Families of rows that turns and mirrors carry onto each other, the same ones carrying the whole set onto itself: the rest of each named row's family, in list order
7 families of 4 rows
Nire: [ -7   6  -2 -13 -13   0 -20 -29   4 -16 -12 -16  -7  17  12  -6 -24  -5
 -20  28 -10  -5  11  16   5 -25  -8 -11  -4  32  23  42   7  -6 -16  19
  14   3   8 -10  39 -12   9 -10  -3  15   3  -7   4  18 -14 -29 -10  -4
  17 -16]
Zerat: [ 25   4  27  -4 -10  11  -9 -17  -9  -3  14  10   1   6  18  -3 -11   6
 -19  17   6 -32  -3 -19  16   6   8   4  13  -6   0  18 -18  26 -10   0
  10   1 -14 -35   9  13   6   8  25 -10 -10  12   3  18  -3   0 -12  -8
  14 -17]
Banuv: [  4  16 -41  19   2 -13  -6  -1 -22 -22  -8  -5  -6  15   8  -7  -6 -16
  -6  -9  -6 -16  23 -17   7 -29  17  -1  16 -10  -5  -9 -15   0   4  26
   1   8   8   7  14  -9  12  10  10   5 -21  -8  10  33 -15 -20  -7 -27
  17  -5]
Vekez: [ 18  17  35  -9   9   8  -6  -8   3   6  -5   1   9  10  26   1   3  -8
 -22   3   4 -47   5  -9  13  13  -4  -1   3  -1   1  18 -14  20 -16  -2
   1   7  -1 -21   4  -5   0   4  24  -3 -24  22  10  11 -15  -2 -20 -10
  -1 -13]
loged: [  7   1   0 -13 -10  10 -14 -22  15 -24 -15 -17  -3  15  23   5 -15  12
 -30  18 -13   1   1  -2   2 -26   0 -14  -8  23  18  36  -4   5 -10   6
   8 -10  -3 -12  42 -14   8  -1  -2  14   2  -2 -14  44 -27 -23  -2  -4
   6 -14]
fut: [ -8  17 -36  18   7 -10   2  -2  -9 -28  12   9  -2  20  10   3  -9  -2
  -8 -11 -14 -28  15 -26  10 -18   5  -3  12  -7   8 -14  -5  11   1  14
  -4   4  26  -7   6  -4  10  -3   9   2 -30  -4   4  28 -20 -23 -15 -33
   2 -12]
Buz: [ 26   4   3  -4   1  21 -24 -16   8 -10  -3  22   7 -17  -8   2  -2  -1
  18   7  -9   0   9 -17 -12 -26 -20   8   6 -10  -1  28  14 -13   9  -2
  -6  21 -12  24  12  -6   0  11  -8  -1  -9   1  12   5 -21 -20  -5  -6
   8 -13]
zar: [ 19  -1  -6 -21   1   1 -30 -12  -4  -7  -4  27  10 -16 -12   7  -6 -18
   0  -2 -15  -3  13 -10  -1 -14  -5   3  -5   3   2  31  16 -11  -3   1
   4  17  -3  29  14  -1  11  17  -9 -10   3  -2  27  12 -18 -25  -3  11
  -2 -18]
bizi: [ 26  14  23   3  -6  10  -8   3 -12  -1   1  -4   2   9  22   4 -20 -10
  -3   7  20 -26  -4  -6  14  16  -7   8  26  14   5   8  -3  26 -15   5
  10   4   0 -28  12   5   8   3  15  -8 -11  17  16   0 -22  -7   1  -7
   3 -21]
Bibif: [ -9  14 -19   4  15 -20  11  -1  -3 -27 -12   6  10   5   6   3  -5  -6
 -11  -7  -8 -25  10 -18  10 -26  11  -6  17 -17   5 -16 -15  -3   0   9
   2   4  22  11  14  -1   3  -2  15  -4 -22 -14 -11  43 -16 -14  -5 -27
  13  -4]
Nad: [ 15   0  18  -2  14  16  -6  -2  -3  17   0   8  -7   6  28  -2 -17  -7
 -24   6  15 -35  -8   0  21  12   1   4   7   5  12  20  -2  33 -26   3
   5  14  -7 -20  15   4  -5   9  19   3 -20  14  11   4 -13 -18 -23  -8
   0  -6]
dolu: [ -7  21 -30  12  12 -11   9   0   9 -17  -2 -10  -5  16  21  -8  -4 -12
  -2  -2 -12 -32  14 -13  18 -38   9 -11  12 -14   1  -4  -3  11  12  19
  -9   3   9   9  27 -15   8  10  10  11 -20   5   7  34 -28 -12  -8 -29
  14  -8]
Leges: [ -3  15 -29  10  -4 -13   5  11  -2 -28   2   5  -4  11  14   9 -21 -14
  -6 -15  -5 -35  25 -30   3 -22   8 -14  21   4  -8  -3   3   2   3  20
  12  15  16  -1  30  -1  14  17   3   7 -12   5  -1  33  -9 -20 -13 -35
   7  -6]
nik: [ -1  20 -37   9  -3   2  -5   3 -13 -27   2  14  -3  13  15  -3  -9 -18
 -11  -7  -6 -17  15 -18   2 -25   5   9  16 -11   2 -22 -10   1  21  17
  12   4  23  -4  31  -7   3  -3   8  -2 -23  -5 -10  29 -18 -24 -16 -22
  24  -7]
feso: [-10  15 -27  15   6   4  22 -12  -5 -23   6   6   7  -1  10  -4  -2 -10
   0 -15 -12 -29  20 -29  -6 -32   6   0  18  -6  11  -9  -7   8   0  10
  15   3  11   2  21   7  13  -6  -1   7 -20  -9  -9  29 -22  -6 -16 -31
  13  -6]
Pesof: [ 29   9   0  -7  -3   3 -26 -10  13   2  -5  18  10 -25  11  -8  -6 -24
  13   4 -23  -9   5 -11  -8 -19   2  13  -2  -5  14  23  10 -16  10  13
  -6  20  -1  21  19  -1  11  12 -11   1 -11   4  18   9   0 -21  -2  10
  -7 -22]
Gefod: [ 20   6  19  -2   0  21  -3  -6  -6   4   6  19   7  12  20  -8   0  -3
 -11  12  15 -38 -10  -9  21  12  -4   9  11   7  15  18  -7  13 -16  -2
  -5   2   1 -24   3   2  -6   0  38 -12 -11   9  -8  11  -6 -25 -14 -16
  23  -9]
Ludo: [ 21   3  11  -4  -9   6 -13 -16  -6 -15   3  31  12 -16  -4   0 -18  -6
   8  11 -13  -7   3 -13   5 -30 -11  25  -9   3   4  31   3 -24   2  -5
   3  22   2  22  15  -2  15  22  -3  -3 -18   4  25  16 -12 -33  -6   2
   1 -16]
Zoka: [-15   0  -2  -6 -24   5 -11 -24   0 -17 -17 -16 -16  29   9  18 -11  -2
 -39  17  -6   0  17  -2  11 -16  -2   6  -7  20  17  46   3  -1  -5   6
  16  -6   4   3  37 -13   9  -6   2  21  -7   9  -2  21 -22 -21  -8  -3
  22 -11]
libup: [ 35   5  -1  -3   8   2 -25 -19  -8  -7  -1  19  17  -3  -4  13   8 -14
  15  14 -11  -9  18 -19 -10 -22   2   3  -2  -1   5  30   9 -17  11  -1
   5   9  12   7  11  -5  -1   5  -5  -5  -2  15  29   7 -15 -32  13   5
   4 -33]
veriv: [ 16  -3  18  -3  23  12 -16  -1   3   1   2  16   2  14  26   0  -1 -15
 -21  14  16 -35  -4 -12  27   2  -6   5  16  -2   5   4 -13  25 -18  11
   5   3  -3 -33  11   2  13   6  23 -13 -12  17  10   6  -6  -4  -5 -20
  17 -19]
gama: [ 21  -6  -2  -8  -5   7 -29 -24 -17   2  -5  23   1 -21  -3   9 -10 -23
  15  14   0 -22  16 -19  -7 -22 -11  11  -4 -10   0  38   3 -17   6   7
  19  11  -1   8  20 -10  17  11   0  -9 -21   1  27  12 -16 -18 -13  15
  12 -20]
Giv: [ 23   3  18  12   1  13 -17  -4  -7   5  10  17  -2   6  25  12   4   0
 -21   0  18 -19  -7  -4  22  20   0   9   9 -12   3  10  -1  23  -5   6
  -2  -1 -16 -26  18 -14   1  11  19   2 -10   5   3  -3 -17 -24  -8 -14
   1  -9]
lik: [  4  11 -11 -18  -8  -4  -6 -30  10 -11 -14 -11 -10  21  18   1  -9  -9
 -26  24 -12   0  15   1  -2  -8   7   4  -1  32  15  37   2   7  -2  15
  17  -1  12  -4  31  -3  12 -15 -10  20   5 -13   1  38 -15 -10 -39  -3
  -3 -16]
pazi: [ 26   0 -14   6  13   4 -31 -11   1   4   0  32   4 -21   0  -4  -6 -22
   5  16 -15 -21  11 -21  -5 -22  -2   4 -19  -4   4  27   3 -20  -1   2
   0  17   7  14  18  -5   1  22 -10   0 -12   8  28  21 -10 -29 -10  10
  -4 -12]
zubar: [ -5   7  -4 -23 -11   1  -6 -26  17  -8 -26  -7   1  16  22  11 -19  -2
 -22  19 -18   5   9   8   8  -9   0   4  -7  34  22  34 -15  -7 -18   9
   6   3   0  -4  32  -4  22  -3 -14  18   0  -9  -8  29 -17 -17  -6 -16
  26 -12]
tas: [ -3   7 -11 -12  -1   6 -11 -26   1 -11 -11 -18 -15  33  11  12  -5  -7
 -32  36  -4   6   9   9  10  -6   0  -1   1  25  23  34 -13   0  -7  14
  17   8  -7  -5  21 -18  12 -21  -6  15  -9  -5   1  25 -24 -21 -14  -1
  13 -13]
rus: [-16   3  -5 -15  -2   0  -6 -18  16 -10  -2  -1 -13  31  16  16  -6  -6
 -22  21   1   1  10   3   6 -20  -7 -23   0  28  24  36  -1   2   1  10
  13   9  11 -10  38  -9   2 -11 -16   7   2   8 -15  30  -6 -23 -13   5
   6 -26]

Which other rows belong to the same family as Banuv? Nad, pazi, tas
Which other rows belong to the same family as Bibif? Gefod, Ludo, zubar
Which other rows belong to the same family as rus? bizi, Leges, libup
Which other rows belong to the same family as veriv? Nire, fut, zar
Which other rows belong to the same family as Zoka? Vekez, nik, Pesof

